One turn moves every row onto another: examples first, then more rows asked:
Zako: [  5   7  -8   2  -5  12   9 -10  -3   8 -13   2 -38 -14  -4  12   7   3
  15 -14  -4  25  -6 -12   8  10  -2   0 -12  -5  -3  -6 -20   8   4  31
 -13  -4  -3]
Boz: [ 19  -6   9  -8 -12  15  26 -10   2 -28   1 -10   1  -4  -2   6   8  26
   1  12 -14  10   2  -2   1  15  -6   4  -6 -15   6  -7 -15   1  16 -17
  -5 -19  -5]
Fiv: [  4  -3   8  -3  12  10 -30  -9  -1   0  -2  -7   4 -15   4  -6   8  11
  20  21 -10  13  -4  -4  12   7   7  -1   0 -37 -16   5 -35   3   7   2
   0 -10 -23]
lebar: [  3   6   4   8  -3   7  15  -5   4   9  -8  10 -13 -13   0  16  -2   5
  24 -24  -5  15   2   0   2  17   1  -3  -8  13  -2   5 -19   3  13  28
 -12  -6   1]
nazub: [  5 -24  -8 -17   2  10  -5   2  -1  -3  -8  -6 -16 -11  -7   2   3   7
  48  20  -5  18  -5 -11  12  11   5  -5   0  -1   0  -3 -22   9 -17   6
  -6  -3  34]
lebiz: [ 12  -5   6  -3   4  18 -30  -7   5   3 -11 -13   2 -17   1  -5  14   3
  20  16 -15  18  -8  -5   4   7   4   2  -8 -34  -9   0 -29  10   2  -1
  -2 -15 -25]
legag: [  6  -7  -8  -7  13   9 -16  -6 -10   0  -6  -6 -20  -7   2   5  11  21
  13  -8  -8  12   0  -7  17   5  16   7   0 -15  -1  -7  24  -1 -15  -1
 -14 -18 -20]
Vofo: [ -1  -2  13  -3  13   3 -21 -15   2   3  -2  -1  14 -19   1  -8  -6  10
  19  19 -10   9   1  -5  13   5   9   2  10 -29 -16  11 -37   0  11   0
   0  -4 -15]
sul: [  5 -24  -2 -13   2   9  -4   5   1  -7  -4  -3  -8  -8  -3   4   2   7
  54  15  -8  13  -2  -6   8  15   4  -6   1   5   0   1 -22   7 -13   6
  -3  -6  36]
suv: [  0  -1  15  -1   8   5 -15 -17  10   9 -10  -2  24 -23  -3 -10 -14   2
  18  12 -14   9   2  -8   6   3   6   7  10 -19  -8  12 -32   3   8  -5
  -2  -3 -10]
purov: [ 12  -4   5 -12  -8  11  29 -16  -2 -26   1  -8  -5  -7  -6   3   1  28
  -6  18 -11  12   2 -10   9   9  -4   7   0 -20   1  -6 -19  -2  16 -16
  -7 -12  -2]
kig: [ 10  -8  -3  -4   9  11 -12  -5  -2   3 -11  -7  -9  -9   2   4   7  16
  15 -17 -14  11   2  -5   9   7  14  10  -1  -4   5  -6  29   2 -15  -5
 -15 -20 -17]
luman: [  0  -4  -6  -7  17   1 -17 -10 -15  -4   1  -3 -23  -5   5   2   4  25
  12  -5  -7   8   4  -9  24   3  15   8  10 -20  -8  -5  19  -7 -12   1
 -10 -13 -14]
zoz: [ 14  -6   5 -13  -7  12  27 -13  -2 -25   3  -7  -4  -7  -7   6   5  31
  -4  20  -8  14   0  -7   8  12  -1   2  -5 -20   1  -7 -17  -1  16 -14
  -8 -14  -7]
peviz: [  1  -1   4  -1  12  -2  -8 -14  -3  -4  -3   0  -3  -7   7  -2 -12  16
  17 -19 -15   0  11  -7  15   3  11  15  18  -4   0   2  21  -9  -9  -7
  -8 -12  -2]
ziti: [  4 -22  -5 -15   2   9  -6   2  -2  -7  -7  -6 -17  -9  -4   1   2   6
  50  18  -8  15  -3 -11  12  11   3  -3   2  -1   0  -2 -24   8 -16   6
  -2  -3  36]
rada: [  1  13   1   9  -1   2   3  -9  -6  -6  -1   6 -34  -5  10  10   0   6
  26 -20  -9  11   3  -4  11  13  -7   1   2  -6  -9   2 -29  -2  12  30
  -2  -4   6]
Tifip: [  1  10   6  10  -2   2   9  -7   1  -1  -2  10 -18  -8   8  13  -4   7
  28 -25  -8   9   7   1   6  16  -4  -1   1   6  -6   6 -25  -1  15  28
  -5  -6   6]
penov: [  6 -22  -4 -14   1   8  -7   3   0  -8  -5  -6 -13  -8  -2   2   1   7
  53  15  -9  12  -2  -7  10  12   2  -4   3   1  -1   0 -23   7 -15   6
  -1  -5  37]
somor: [ 17  -7   7 -11  -9  16  26  -9  -1 -27   2  -8  -1  -5  -5   8   9  30
  -1  16 -11  12   0  -3   4  14  -2   1  -8 -18   3  -7 -15   0  17 -15
  -8 -18  -8]
gad: [  7  -5   2  -2   8   5  -9  -8   0   1  -9  -4   0  -8   5   1  -5  12
  17 -21 -17   4   8  -4   9   5  11  14   9   1   7  -1  27  -2 -12  -8
 -12 -18  -9]
nudol: [  8  -3  12  -1   1  12 -16 -15  14  11 -18  -9  22 -23  -4 -10  -8  -5
  18   8 -20  13  -2  -9  -1   3   2  10   1 -17   1   7 -25  10   3  -8
  -5  -9 -13]
kone: [  5   4  -4   3  -5  12  15  -6   3  13 -15   6 -23 -16  -6  17   4   3
  18 -19  -4  24  -4  -7   3  13   3  -3 -14   8   0  -1 -17   9   7  30
 -17  -6  -3]
Meno: [ 18  -4   9  -8 -13  13  26 -13   3 -30   0 -10   1  -5  -1   3   2  23
   1  10 -17   9   3  -6   2  12  -8   8  -2 -16   6  -6 -17   0  15 -19
  -4 -18  -1]
sugu: [  2  11  -6   5  -3   7   3 -11  -7  -2  -7   2 -44  -8   4  10   6   6
  19 -16  -7  19  -3 -11  12   9  -6   2  -5 -11  -8  -5 -27   3   6  31
  -6  -3   3]
zemo: [ 14  -2   8  -9 -11  10  27 -16   0 -29   0  -8  -3  -6  -3   2  -1  24
  -2  13 -15  10   3  -9   6  10  -8   9   2 -19   5  -5 -19  -2  15 -18
  -4 -13   1]
vulu: [  5 -24  -6 -17   3  11  -3   4   1  -2  -8  -4 -11 -12  -8   5   4   8
  49  19  -4  18  -5  -9  10  13   8  -7  -3   4   0  -2 -21  10 -16   7
  -7  -4  33]
pegap: [ 14  -5   9  -2  -1  20 -24  -9  12   8 -18 -14  11 -20  -2  -8   6  -4
  19  10 -20  18  -7  -7  -2   5   1   7  -7 -25   0   1 -24  14   0  -5
  -4 -15 -20]
fozu: [ -4   0  -1  -5  16  -4 -13 -15 -12  -6   1   0 -15  -5   7  -2  -7  21
  14 -10 -11   2   9  -9  23   1  12  12  19 -14  -6   0  16 -11 -10  -3
  -6 -10  -5]
rozik: [  6 -26  -4 -15   3  11  -3   5   2  -3  -7  -3  -7 -11  -6   5   3   8
  52  17  -6  15  -3  -6   8  15   7  -7  -2   6   1   0 -20   9 -14   6
  -6  -6  32]

luman -> legag
nazub -> vulu
lebiz -> pegap
Now find these:
Zako -> kone
Boz -> Meno

